Each path below is one point turned by a fixed rotation once a step. After each direction that follows a path, write how fast that rotation turns it, in degrees per step (0 if it stays still).
Each turn is a multiple of 5 degrees from 10 to 175, or 0.
Each row of a path follows its step; steps can be skipped.
path 1
step 1: [ 0.16 -4.43  2.64 -1.79  0.96  0.17 -0.98 -1.33 -1.63 -3.37  2.18  1.12
  0.89 -2.95 -1.45  2.56  1.41  1.59 -2.00  0.11 -0.06  0.16 -2.23  2.81
  0.50  1.67  2.51  5.24 -0.21 -2.18 -0.03 -2.17 -0.54 -0.89  0.75  1.67
 -1.14 -2.20  1.83  0.86  1.68  3.88  0.98 -3.67  1.51 -0.23 -1.96  1.32
  1.10  0.34 -0.76 -1.07  4.54  0.53 -2.61 -1.21]
step 4: [ 1.54  3.00 -0.52 -4.31  0.47 -0.48 -2.95 -0.55  0.39  0.36  0.79 -2.71
 -2.86  0.47  2.17 -3.90 -1.06 -0.24  0.25  3.00 -1.09  0.15 -2.45 -0.16
  0.36 -0.29  0.32 -0.01 -1.24 -3.83  0.09  0.24  0.10 -0.89 -2.02  1.37
 -3.29 -1.09  2.53 -1.94  2.45  0.50  0.76 -1.21  2.36  3.13  1.01 -0.01
  0.63  2.05 -4.57 -4.69  2.18 -1.03 -2.72 -2.21]
step 15: [ 1.12  0.75 -3.12 -0.49  1.84  2.50 -2.54  1.42  1.07  1.06  2.45 -3.57
  3.59  2.03  0.00  2.55 -3.72  2.22 -1.74  0.26 -2.50 -2.04 -0.36  0.86
  0.58 -0.73  4.34 -3.94  0.95  1.83  0.87  0.12 -5.05 -0.26  2.15 -1.72
  0.55  0.21  0.54 -0.83 -2.97  0.32  0.17  1.11 -0.99 -1.47 -0.48  3.05
 -2.82  0.41 -1.39 -0.52  0.96  1.78  2.48  0.05]
step 18: [-3.49 -1.12  1.13  1.33  0.03  1.19  0.03  3.06  2.35 -1.15  0.84  1.83
  2.09 -0.01  1.44 -1.03 -0.41 -3.75 -3.42 -0.86  2.38 -1.50 -3.59  0.73
 -2.15 -1.55  4.05  1.30 -0.12  2.23 -2.48 -1.98 -1.08 -1.26 -3.07 -0.26
  2.86 -2.38  1.95  3.85 -3.63  1.54  2.24  0.76  0.34 -2.29 -0.31 -0.39
 -0.38  2.78 -1.21 -1.56  2.04  1.86  2.21 -0.45]
step 20: [-2.75  1.10  0.68  0.35  0.73 -1.42 -4.65 -3.88 -1.31  0.90 -2.33 -3.08
 -2.68 -2.34 -1.25 -0.09 -0.98  3.01  1.15  1.35 -2.49  1.82 -1.48  0.97
  1.26  1.98  1.09 -0.89 -0.45 -0.99  3.60  3.98 -2.54  1.20 -0.28  0.62
 -1.28 -0.57  3.47 -0.59  0.15 -1.72 -1.44 -0.03  1.23  0.19 -0.20 -2.02
 -0.32 -3.21  0.38 -3.05 -3.86  0.23  3.07 -2.23]
step 22: [ 4.26  3.17  0.65 -4.43  2.42 -2.13  3.87 -0.32  0.75 -1.51  2.08  2.12
  0.72 -0.97  1.65 -0.28 -1.15 -0.85  2.53 -1.05 -2.76 -1.03  0.95  0.08
  1.33  0.40  0.63  3.57 -2.43  2.80 -2.57 -2.23  3.04 -0.53 -1.15  0.04
 -0.41  0.01 -1.62 -0.53 -0.61  0.01 -1.72 -0.25 -0.46  0.28  2.26 -1.02
  0.27  2.09 -4.72  1.50  1.24 -3.60  1.63 -2.78]
step 24: [ 1.84 -0.74  1.85 -0.21 -3.95  2.92 -0.62 -2.32 -4.13  0.49 -1.30 -1.00
  3.09  0.28 -1.42  0.02 -0.03  1.20  1.57 -1.03  2.16 -0.63  1.35  2.00
  0.99 -2.94 -0.71 -5.84  2.20 -1.57 -1.67  0.25 -2.20 -1.45  2.36  0.58
  2.97  1.53  0.96  0.56  3.08 -0.60 -1.62  1.75 -1.32  0.76  3.19  1.42
 -2.41 -1.63  4.06  2.27  0.60  0.75  0.51 -0.27]
step 25: [ 0.77  1.94  2.17 -0.69 -1.16  2.03  5.11 -3.11 -3.79  0.69  0.58 -1.63
 -4.13 -1.43 -4.42 -1.69  0.26 -0.35 -1.26 -0.33 -5.30  1.95  0.54  0.71
 -0.70 -0.97  2.08  0.40  1.50 -1.14 -1.18 -0.32  2.74  0.97 -2.63  0.82
 -0.26 -0.16 -0.31 -1.41  0.41 -0.70 -0.33 -3.33 -2.43 -3.61  2.23  2.39
  0.89  0.87 -0.04 -0.50 -0.41  1.93  1.37 -1.36]
step 26: [-4.60 -1.32 -2.32  0.80 -0.62  0.82  2.19 -0.45  1.81 -2.31  0.57  0.69
  0.17  0.65 -0.89  0.92 -0.13  1.05 -4.00  2.39  4.24 -0.37 -1.09 -1.78
 -3.18  0.18 -1.02  2.39  0.34  0.19 -0.91 -1.77  0.96 -1.79 -4.01  0.30
  1.64 -3.26 -1.49  0.45 -1.58  0.84  0.02 -1.21 -1.38 -1.57 -0.83  0.13
 -0.57  5.68 -0.95 -3.39  1.59  0.91 -0.16 -4.66]
step 32: [ 3.14  0.49  2.35  0.60 -3.54  1.84 -3.54 -1.85 -3.16 -2.14 -0.78  1.82
  3.36  1.80  0.63  0.49 -0.92  3.63 -1.68 -1.17  3.82  1.60  2.99  2.12
  3.94 -2.96  2.55 -4.01  1.37 -2.03  0.59 -1.78 -0.86  1.24 -0.56 -0.76
 -1.41 -1.08  0.99  1.77  0.39  0.76  0.59 -0.01 -1.26  3.03  0.87  0.85
 -1.21 -0.87 -1.81  2.13 -0.61 -1.92  0.97  1.50]
Directions:
[ 0.14  0.11 -0.15  0.62 -1.50 -0.34 -0.36  1.08  0.28 -0.92  0.21  0.14
 -0.22 -0.13  0.35  0.22  0.07 -1.34  0.64 -0.08  0.36  0.20  0.52 -0.47
 -0.04 -0.59  0.02 -0.24 -0.25  0.09 -0.51  0.31  0.35 -0.73 -0.15  0.09
 -0.93 -0.19  0.18  0.33 -0.35  0.00 -0.18 -0.25 -0.16  0.85 -0.29 -0.25
  0.98  0.46 -1.08 -0.50  1.12 -0.82  0.81 -0.16] : 80
[ 0.20  1.01  1.04  0.52  0.32 -0.10 -0.23 -0.07  0.28 -0.21  0.14 -0.38
 -0.22 -0.22 -1.02  0.35  0.09 -0.09  0.62 -0.68 -1.32 -1.71  0.62  0.67
  0.60  0.78 -0.74  1.06 -0.38 -1.02  0.13 -0.04  0.44  0.24  0.24  0.18
 -0.33 -0.08  0.29 -0.20 -0.06  0.49 -0.20 -0.71  0.06 -0.08  0.33  0.65
  0.03 -0.47 -0.42 -0.54  0.34  0.03  0.12 -0.06] : 135
[-0.36 -0.34 -0.70  0.70 -0.59  0.46  0.08  0.12 -0.48  0.56  0.99 -0.19
  0.45 -0.07 -0.11  1.23 -0.48 -0.23 -0.03 -0.18  0.03  0.67 -0.25  0.22
  0.68  0.17  0.33 -0.01 -0.75 -0.69  0.26 -0.42 -0.14  0.36  0.70 -0.11
 -0.18 -0.09 -0.34  0.19  0.02  0.74  0.96  0.41  0.31 -0.37 -0.34  0.11
  0.34  0.43 -1.46 -0.68 -0.61  0.85 -1.17  1.01] : 25
[ 0.96 -0.45 -0.38  0.15  0.04  0.88  0.08 -0.31  0.09 -0.68 -0.32 -0.12
 -0.46 -0.59 -0.42 -0.39 -0.74 -0.52 -0.93 -0.80 -0.29 -0.61  0.54 -1.90
 -0.02 -0.72  0.16 -0.22 -0.56 -1.11  0.03 -0.52 -0.37 -0.13  0.66  0.01
  0.87 -0.30  0.03 -0.76 -0.14  0.24  0.13  0.29 -0.14  0.29 -0.19  0.44
  0.17  0.80  0.45  0.23 -0.75 -0.09  0.39 -0.31] : 40
[ 0.17 -0.07  0.59 -0.38  0.22  0.17 -0.47 -0.39 -1.08  0.45 -1.07 -0.25
  0.33  0.54 -0.04  0.62 -0.27 -0.76 -0.43 -1.18 -0.10 -0.50 -0.07 -0.20
 -0.34  0.13  1.03  0.15  0.42  0.58 -0.14  0.36 -0.11  0.69 -0.12 -0.47
 -1.57  0.49 -0.58 -0.02 -0.38 -0.61  0.02  0.37 -0.52 -0.85 -0.21  0.07
  0.29 -0.08 -0.78 -0.05 -1.00 -0.86  0.29 -0.54] : 145
[ 0.81 -0.34 -0.36 -0.46 -0.21  0.30 -0.22  0.77  0.54  0.06  0.84 -0.44
 -0.02 -0.04  0.36 -0.02  0.13 -1.38 -1.27  1.20 -0.26 -0.47 -0.68  0.41
 -0.33  0.28 -0.76  0.20  0.50 -0.14  0.39  0.41  0.05  1.45  0.53  0.25
 -1.10 -0.20  0.12 -0.14 -0.24  0.68  0.27  0.45  0.49  0.49 -0.01 -0.07
 -0.14 -0.62  0.45  0.84 -0.23  0.07  0.41 -0.05] : 10
